array([[ 0.03,  0.08, -0.02,  0.16, -0.05, -0.01,  0.02, -0.02, -0.01,
         0.09,  0.06],
       [ 0.13,  0.11,  0.16, -0.06, -0.03,  0.05, -0.06,  0.06,  0.11,
         0.08,  0.06],
       [ 0.04,  0.00, -0.17,  0.17,  0.22,  0.04,  0.01,  0.26,  0.13,
         0.04,  0.15],
       [ 0.11,  0.07, -0.06,  0.00, -0.04,  0.08,  0.06, -0.08, -0.11,
         0.03,  0.14],
       [ 0.20,  0.10,  0.09,  0.20,  0.29,  0.16,  0.12,  0.02,  0.08,
         0.03,  0.15],
       [ 0.12, -0.12,  0.07,  0.04,  0.24,  0.15,  0.09,  0.21,  0.05,
        -0.11, -0.06],
       [-0.09,  0.08,  0.11,  0.16, -0.07,  0.13, -0.07,  0.04,  0.05,
         0.25,  0.00],
       [ 0.04,  0.20,  0.08,  0.05,  0.01,  0.09,  0.19,  0.11,  0.08,
         0.05,  0.12],
       [ 0.11,  0.10,  0.05,  0.02,  0.05,  0.14,  0.02,  0.12,  0.00,
        -0.03,  0.10],
       [ 0.01, -0.04,  0.14,  0.06, -0.06,  0.11,  0.09, -0.01,  0.08,
         0.11, -0.07],
       [ 0.11,  0.04,  0.14, -0.03,  0.07,  0.06,  0.11, -0.23,  0.09,
         0.13,  0.04],
       [ 0.00,  0.02,  0.11,  0.00, -0.06,  0.06,  0.04,  0.17,  0.23,
         0.12,  0.21]]) gives 0.06

array([[ 1.3,  0.6, -0.4,  1.3, -1.5,  1.3,  1.6,  0.6,  1.2,  0.2, -0.7],
       [-1.2,  1.6, -0.3,  1.9,  0.7,  1.6,  1.0, -1.1,  0.7,  0.7, -0.1],
       [ 1.3, -1.3,  1.2,  1.1, -1.6,  0.6,  0.9,  1.9, -1.8,  0.0,  0.4],
       [ 0.7, -0.5, -1.2, -2.0,  1.0,  0.3, -0.4,  0.6, -0.5,  1.3, -1.4],
       [ 0.7, -0.8,  0.8, -0.7,  1.0,  0.4, -2.0, -0.2,  0.7, -1.0, -1.5],
       [ 0.3,  1.1, -2.2,  1.1,  1.2, -1.8,  0.7, -1.6,  0.5,  1.8, -0.3],
       [-0.1, -1.6, -1.2, -0.3,  0.8, -1.8,  0.1,  1.7,  0.5, -1.1,  1.3]]) gives -0.7

array([[ -8.0,  -2.9,  -8.4,   2.8,   4.5,   6.1,   6.3,  -9.4,   1.9,
         -4.1,   7.4],
       [  4.5,  -8.6, -16.7,  -5.3,  -5.0,   0.2,   0.8,   4.3,  -5.0,
         -6.8,  16.1],
       [  9.1,  -6.8, -11.7,  -8.7,  -9.5,  -4.0,  -3.7,  10.0,  -6.8,
         -5.1,   9.6],
       [ -8.9,  -1.9,  -6.5,   3.3,   5.0,   6.2,   6.4, -10.3,   2.5,
         -3.5,   5.3],
       [-10.0,  -0.3,  -3.5,   4.0,   5.6,   6.1,   6.2, -11.4,   3.3,
         -2.5,   1.8],
       [ -8.9,   6.9,  11.7,   2.1,   2.6,   1.4,   0.7,  -8.5,   4.0,
          2.4, -16.4],
       [-11.0,   4.9,   7.0,   3.9,   5.0,   4.0,   3.6, -11.4,   4.6,
          0.8, -10.5],
       [ -8.6,  -2.2,  -7.1,   3.2,   4.9,   6.2,   6.4, -10.1,   2.3,
         -3.7,   5.9],
       [  2.0,   5.0,  10.8,  -5.3,  -6.4,  -5.4,  -6.0,   4.0,  -1.4,
          2.1, -16.4]]) gives 7.4

array([[ 0.00,  0.00,  0.00,  0.00, -0.01,  0.03,  0.03,  0.04,  0.02],
       [-0.09,  0.00, -0.05, -0.02,  0.04, -0.01,  0.05, -0.02,  0.08],
       [ 0.00, -0.06, -0.04,  0.00, -0.08,  0.01,  0.01,  0.05,  0.03],
       [ 0.10, -0.01,  0.04,  0.03, -0.06,  0.03, -0.03,  0.07, -0.05],
       [-0.20, -0.08, -0.15, -0.06,  0.02, -0.05,  0.08, -0.06,  0.17],
       [-0.02, -0.05, -0.04, -0.01, -0.05,  0.00,  0.02,  0.03,  0.04],
       [-0.08,  0.01, -0.03, -0.02,  0.05,  0.00,  0.05, -0.03,  0.07],
       [-0.12, -0.01, -0.07, -0.03,  0.05, -0.01,  0.07, -0.03,  0.10],
       [ 0.12,  0.08,  0.11,  0.05,  0.04,  0.04, -0.03,  0.02, -0.07]]) gives 0.02

array([[ 0.16,  0.02, -0.08,  0.16, -0.25,  0.22,  0.10, -0.03,  0.11],
       [ 0.03,  0.02,  0.04,  0.04,  0.03,  0.04,  0.03,  0.06,  0.06],
       [ 0.24,  0.12, -0.06,  0.15,  0.04, -0.01, -0.12,  0.16, -0.04],
       [ 0.03,  0.03,  0.03,  0.03,  0.03,  0.04,  0.04,  0.02,  0.02],
       [ 0.09, -0.06,  0.19,  0.12,  0.13,  0.17, -0.11, -0.10, -0.05],
       [ 0.03,  0.03,  0.05,  0.04,  0.02,  0.02,  0.02,  0.06,  0.06]]) gives 0.11

array([[ 0.01, -0.03,  0.12,  0.04,  0.02,  0.06,  0.00,  0.03],
       [ 0.09,  0.00,  0.10,  0.12, -0.04,  0.03, -0.05,  0.03],
       [-0.04,  0.09,  0.11, -0.08,  0.04, -0.04,  0.11, -0.04],
       [-0.05, -0.18,  0.03,  0.04,  0.10,  0.19, -0.02,  0.12],
       [ 0.03,  0.21, -0.09, -0.07,  0.02, -0.12,  0.11, -0.05],
       [ 0.00,  0.15,  0.04, -0.07,  0.02, -0.08,  0.10, -0.05]]) gives 0.03

array([[-1.268, -0.803, -1.169,  2.014, -0.061,  0.223,  0.503, -0.256,
        -0.965, -1.875,  0.567,  0.035],
       [ 1.906, -0.526,  1.790,  1.175, -1.408, -0.118, -0.624, -0.531,
        -0.360,  0.639, -1.567, -0.431],
       [-0.365, -0.517, -0.851, -0.396,  2.259,  1.033, -1.159, -1.524,
         1.509,  0.439,  0.889, -0.351],
       [-0.294, -1.430, -0.585, -0.921, -0.670, -0.454,  1.923,  0.034,
         1.553,  1.719,  0.393,  1.498],
       [ 0.480, -0.012, -0.867, -0.577, -0.964, -0.114, -0.270, -1.984,
         1.836,  0.519, -0.772, -1.551],
       [-0.430,  1.026,  0.789,  1.243, -0.515,  0.479, -1.451, -0.051,
        -1.257, -1.618, -1.271, -1.189],
       [ 1.046, -1.375,  0.414,  0.579,  1.031, -0.890,  0.122,  0.580,
        -1.026,  2.786,  1.230, -0.040],
       [-0.281, -0.207,  1.560,  1.087,  0.484, -0.926, -1.507, -0.271,
         0.284,  1.177, -2.215, -0.400],
       [ 2.046, -0.404, -0.471,  0.732,  0.013,  1.547, -0.123,  2.423,
         0.794, -0.418,  0.460,  1.507]]) gives 0.035
---
[[ -2 -12   0   5  -3  13  -6]
 [-10  56   8  -5  11  11  -1]
 [  4  -9  -9   4   9 -11 -17]] yields 56

[[-33 -25  49   4 -33]
 [ 28  20 -38  15  29]] yields 20

[[ 48  -9  19  18 -30   4]
 [-50   6 -22 -19  27  -4]] yields 6

[[-48  10 -40 -17  33]
 [-21 -11 -36  15   7]] yields -11

[[-16  -2 -21   2 -20  -4]
 [-15  28   2  16  10  -5]
 [ -7  44  -2  19  -5 -26]] yields 28

[[-45  23 -26 -16 -47]
 [ 18  24 -15  -4 -36]] yields 24

[[ 13  -2 -21   2   0]
 [-33 -14  27 -41 -24]] yields -14

[[ 52  -9 -28  -4 -41  26]
 [ 14  18  32 -29 -13 -22]] yields 18

[[-10  24  -6  29   8  31]
 [-37 -34 -32 -33   7  54]] yields -34
---
[[-27, 19, -45, -5, 12, 24, 9],
 [-15, -8, 53, -4, 4, -2, -25]]
-45

[-17, -32, -31, 48]
-31

[[23, -20, -8, -7, -16, 4],
 [21, 21, -19, -41, -16, -10],
 [-27, -17, 27, 12, 5, -1]]
-8

[3, -50, 26, -13]
26

[[5, 14, 8, -19, -23, 10, 10],
 [-10, 8, 12, -19, -53, 13, 19],
 [16, -24, 15, -9, -27, 8, -26]]
8

[22, -41, 17, 29, -31, 1]
17

[-1, -15, -39, -4, 7, -53]
-39

[-38, 42, 9, -14]
9

[[1, -40, 9, -48, 47, 15],
 [14, -20, 2, -14, 40, 6]]
9

[[2, 24, -44, 6, 33, -32, -18],
 [19, -6, -18, 20, -11, -20, -21],
 [24, 0, -31, 17, -3, -18, -36]]
-44
---
[[586, 627, 382, 973, 125, 670, 573], [554, 417, 611, 377, 657, 335, 659], [492, 596, 455, 791, 312, 609, 587]] → 455
[[51, 20, 52, 45, 52, 43], [46, 78, 46, 52, 44, 54], [45, 78, 60, 53, 35, 53]] → 60
[[57, 27, 53, 40, 46, 43, 73], [74, 23, 23, 34, 36, 49, 89], [88, 74, 71, 51, 95, 33, 21]] → 71
[[853, 635, 464, 583], [793, 492, 475, 226], [674, 710, 492, 495]] → 492
[[5855, 5112, 5226, 5837, 6716, 5016], [5837, 2253, 7092, 7033, 8176, 7559], [5837, 3937, 7140, 7703, 5377, 4950]] → 7140
[[84, 114, 167, 60, 45, 38, 146], [57, 11, 149, 37, 220, 121, 93], [29, 71, 172, 84, 11, 127, 61]] → 172
---
-0.068,0.007,0.058,-0.005,-0.202,0.028
-0.106,0.200,-0.036,0.185,-0.027,0.160
-> 0.028

14.646,-3.418,10.583,19.219
-9.226,-4.037,-10.981,-18.795
-> 19.219

-0.99,-1.39,0.35,0.13,-1.74
0.36,0.81,-0.24,0.23,1.35
-> -1.74

1.18,1.44,1.59,1.38,1.01,1.37
0.54,-0.28,1.59,-0.57,-1.14,-0.64
-> 1.37

118.1,128.1,-96.4,-119.8,65.8,96.2,198.0
-173.4,-73.7,178.6,82.9,29.0,-29.7,-123.4
-> 198.0

0.5,1.6,1.0,0.6,1.5,-1.2,-1.0
0.4,0.2,0.1,0.7,0.4,0.8,0.6
-> -1.0

-2.012,-7.227,6.922,-2.714
-5.825,15.743,6.078,-11.766
-> -2.714

13.621,101.206,96.474,73.820,69.755,100.632,80.058
106.069,-16.376,156.957,-176.117,78.683,84.729,11.568
-> 80.058
